Each path below is one point turned by a fixed rotation once a step. After each direction that follows a path, write how fast that rotation turns it, in degrees per step (0 if it stays still).
Each turn is a multiple of 5 degrees from 10 to 175, or 0.
Each row of a path follows its step; steps can be skipped.

step 0: -0.83	+0.18	+0.17	-1.03	-0.01	-0.29	+0.86	+0.88	+1.99	+0.57	-1.89	+1.24	-3.82	+0.59	+0.16	+5.02	-1.69	+2.54	-0.33	+1.70	+0.61	-0.62	-0.41	-0.32	+0.72	-0.07	-0.09	-0.17	-0.06	+0.78	+2.34	-2.14	+0.48	+1.56	-0.82	+1.50	-0.62	-2.50	-0.08	+0.34	-0.80	-0.09	+0.06	+1.80	+0.62	+0.50	+3.18
step 3: -3.19	-1.71	+0.60	-1.08	-2.54	+1.68	-0.20	+1.63	+0.29	-1.04	-0.88	+2.72	-0.17	+0.38	+1.49	-1.59	-2.45	-2.23	+0.61	-0.07	-0.44	+1.54	+0.82	-0.36	+1.05	-0.38	+0.01	-0.90	+0.16	-3.46	+1.23	+0.92	+1.38	-2.17	+1.52	-2.23	-1.10	-1.50	-0.56	-0.06	-1.92	-1.58	+0.19	+2.40	+2.01	-0.95	+0.30
step 4: -0.86	+1.84	-0.65	-3.22	+0.65	+2.05	-1.16	+0.02	-0.23	-0.75	+0.03	-0.83	-0.66	-4.06	-0.28	-2.36	-0.12	-1.10	+0.03	-0.95	+0.03	-1.12	+0.52	-0.68	+0.99	-1.39	+2.13	+3.68	+0.01	+3.82	+0.20	-0.04	-2.66	-1.55	-0.63	+0.43	-1.76	+1.28	-0.81	+1.10	+0.23	-0.04	-0.86	-1.52	+1.17	+0.30	-0.57
step 7: +3.16	+0.73	-0.80	+0.07	-1.14	-1.16	-2.53	-0.03	-0.38	-0.54	+0.18	+0.48	+1.97	-2.70	-0.37	+1.45	+1.36	-0.35	-3.31	+0.30	-2.18	-1.87	-0.72	+1.51	-1.30	+0.12	-2.67	-1.24	-1.61	+2.29	-0.54	+0.91	-0.20	+0.98	-1.13	-0.27	-2.16	-0.02	-0.79	-0.43	-1.37	-3.75	-0.18	+1.85	-0.54	+0.78	-0.17
step 9: -1.83	+1.03	-0.77	-0.54	-2.98	-0.57	+1.14	-1.71	+0.71	+0.15	-0.62	+1.68	-0.58	+1.47	-0.15	-2.00	+1.00	+0.59	-1.75	-0.80	+0.29	-0.71	+0.54	+0.37	+1.68	+3.77	-1.02	+1.43	-0.87	+2.90	+1.96	+2.57	-0.83	-0.84	-1.50	-0.11	-0.60	+0.37	+4.30	+0.82	+0.14	+0.05	+1.26	-0.23	-0.05	+2.27	-0.30
step 10: -1.11	-2.17	-0.84	-1.89	+0.68	+0.21	-0.50	+0.92	+0.68	-1.55	-1.69	+0.33	+2.44	-1.41	-0.07	+0.38	+2.43	+0.23	-1.25	+1.98	+2.36	+3.64	+0.62	+1.07	+1.19	+0.35	-1.15	-0.43	-1.24	+1.99	-1.25	-0.58	+2.95	+1.14	+1.43	+0.03	+0.55	+0.20	-0.09	-2.77	+1.26	+0.33	-2.62	-2.31	+0.17	-1.62	-0.40
step 21: +0.13	+0.01	-0.69	+2.34	-3.24	+0.06	-1.03	-2.80	+2.18	+0.75	-2.26	+0.48	+1.51	+2.24	-1.40	+0.27	+0.21	+0.55	-0.90	-0.30	+0.99	+1.58	+2.90	+0.00	+1.66	-2.42	-0.04	+1.42	+0.96	-0.12	+1.63	-1.19	+2.98	-1.41	-1.74	+0.87	+0.83	+1.19	-0.70	-2.22	+1.76	-0.64	+0.85	+1.15	-0.78	-0.44	-1.44
step 22: -1.05	-0.12	-4.96	+0.39	+3.39	+0.30	-1.69	-0.29	-1.23	-0.91	+0.07	+0.26	-3.65	+0.82	-0.17	-1.36	+0.15	-1.40	+1.31	+0.97	+1.80	-0.36	+2.21	+0.89	-0.54	+1.17	+0.40	-0.89	-2.41	-0.75	-2.45	+0.17	+0.68	+0.86	-1.56	+0.34	-0.94	+0.95	+1.08	-0.39	+0.01	-0.70	-0.97	-1.53	-2.29	+1.02	-1.09
step 23: +0.35	-0.47	+1.92	+0.90	-2.19	+0.30	+0.13	-0.12	-1.03	-1.03	-1.45	+1.54	+0.51	-0.35	-1.63	-2.06	-0.40	-0.55	+2.36	+0.51	-1.31	-1.88	-0.59	+1.96	-0.37	+1.75	-0.49	-0.69	-0.24	-1.95	+0.66	-0.12	-2.14	+0.98	+1.50	-1.72	+1.52	-1.36	-0.84	-2.75	+4.66	-2.59	-0.93	-0.52	-0.05	-2.19	-1.00
step 25: -1.64	+0.83	+2.27	-0.57	-1.06	+0.55	+0.27	+0.31	-2.25	-2.44	+1.33	-1.97	-1.99	+1.30	-2.63	+2.61	-0.57	-2.16	-0.96	+1.31	-1.25	-1.07	+0.01	+0.36	+0.85	+1.15	+0.30	-0.69	+1.74	+1.14	-0.83	-1.84	-1.31	+3.85	+0.42	+1.83	-1.18	-0.39	+2.13	-1.23	-1.96	+0.24	-0.39	+0.26	+0.07	-0.14	-2.44
Directions:
-0.21	-0.03	-0.11	-0.45	-0.31	-0.36	+0.38	-0.09	-0.46	+0.15	+0.72	-0.08	-0.48	-0.60	-0.16	+0.37	-1.78	+0.11	-0.19	+0.10	+0.23	+0.78	-0.27	+0.53	-0.83	-0.35	+0.03	+0.01	+0.12	+0.67	+0.02	-0.25	+0.16	-0.77	-0.21	-0.57	+1.29	-0.63	-0.49	+0.79	-0.52	+0.65	+0.51	-0.08	+0.05	-0.61	+0.30 | 25
+0.17	+0.01	-0.12	-0.25	-0.53	+0.33	-0.52	-0.07	+0.04	-0.50	+1.24	-0.04	+0.63	-0.49	-0.09	-0.08	+0.15	+0.62	+0.10	+0.80	-0.26	+0.27	+0.30	-0.43	-0.41	-0.65	-0.65	+0.22	-0.05	-0.13	-0.61	-0.04	+0.29	-0.37	-0.90	+1.33	-0.17	+0.07	+0.16	+0.45	-0.38	+0.00	-1.49	-0.63	-0.66	-0.20	-0.78 | 125
-0.54	-0.59	+0.84	-1.08	+0.53	-0.19	+0.25	-0.46	-0.26	-0.31	+0.14	-0.49	-0.84	-1.12	-0.13	+0.10	+0.62	+0.59	-0.11	-0.94	-0.62	+0.45	-1.01	+0.16	+0.46	-0.33	-0.47	-0.45	+0.78	-0.47	-0.15	-0.44	-0.58	+0.35	+0.11	+0.62	-0.34	+0.48	-0.36	-0.13	+0.24	+0.67	+0.28	+0.52	-0.15	-0.30	-0.42 | 55
-0.63	-0.27	-0.20	+0.52	-0.20	-0.34	+1.22	-0.24	+0.42	+0.01	-0.21	-1.37	+0.10	-0.06	-0.52	-0.48	-0.18	+0.15	-0.72	+0.49	-0.43	+0.05	+1.12	+0.01	+0.51	-0.02	+0.38	+0.31	+0.52	+0.13	+0.77	+0.13	+0.19	+0.79	-0.21	+0.41	+0.35	+0.17	+0.02	-0.18	-0.55	+0.89	+0.40	-0.75	-0.67	+0.98	-0.26 | 90
+0.00	-0.32	-0.19	-0.51	-0.67	-0.13	+0.62	+0.33	+0.66	+0.28	+0.28	-0.53	-0.97	+0.69	-0.41	-1.07	+0.59	-0.77	+0.34	+0.42	+1.00	+0.03	-0.93	-0.04	-0.10	-0.24	-0.63	+0.12	-0.48	-0.12	+0.29	+0.10	+0.05	+0.64	+0.39	+0.15	+0.12	-0.05	+0.56	+0.68	-0.66	-0.64	+0.16	+0.46	-0.99	-0.85	+0.05 | 110
-0.56	+0.41	+0.27	-0.68	-0.76	+0.28	+0.22	-0.03	-0.29	-0.27	+0.39	+0.01	+1.01	-0.31	-0.10	-1.06	-0.57	+0.70	+0.68	-0.74	+0.52	-0.53	+0.32	-0.13	-0.22	+0.87	+0.43	-0.06	+0.07	+0.52	+0.40	+0.43	-0.15	+0.38	+0.92	+0.08	-0.81	-0.34	+0.48	-0.24	-0.73	+0.86	-0.56	+0.71	+0.56	-0.39	+0.09 | 70
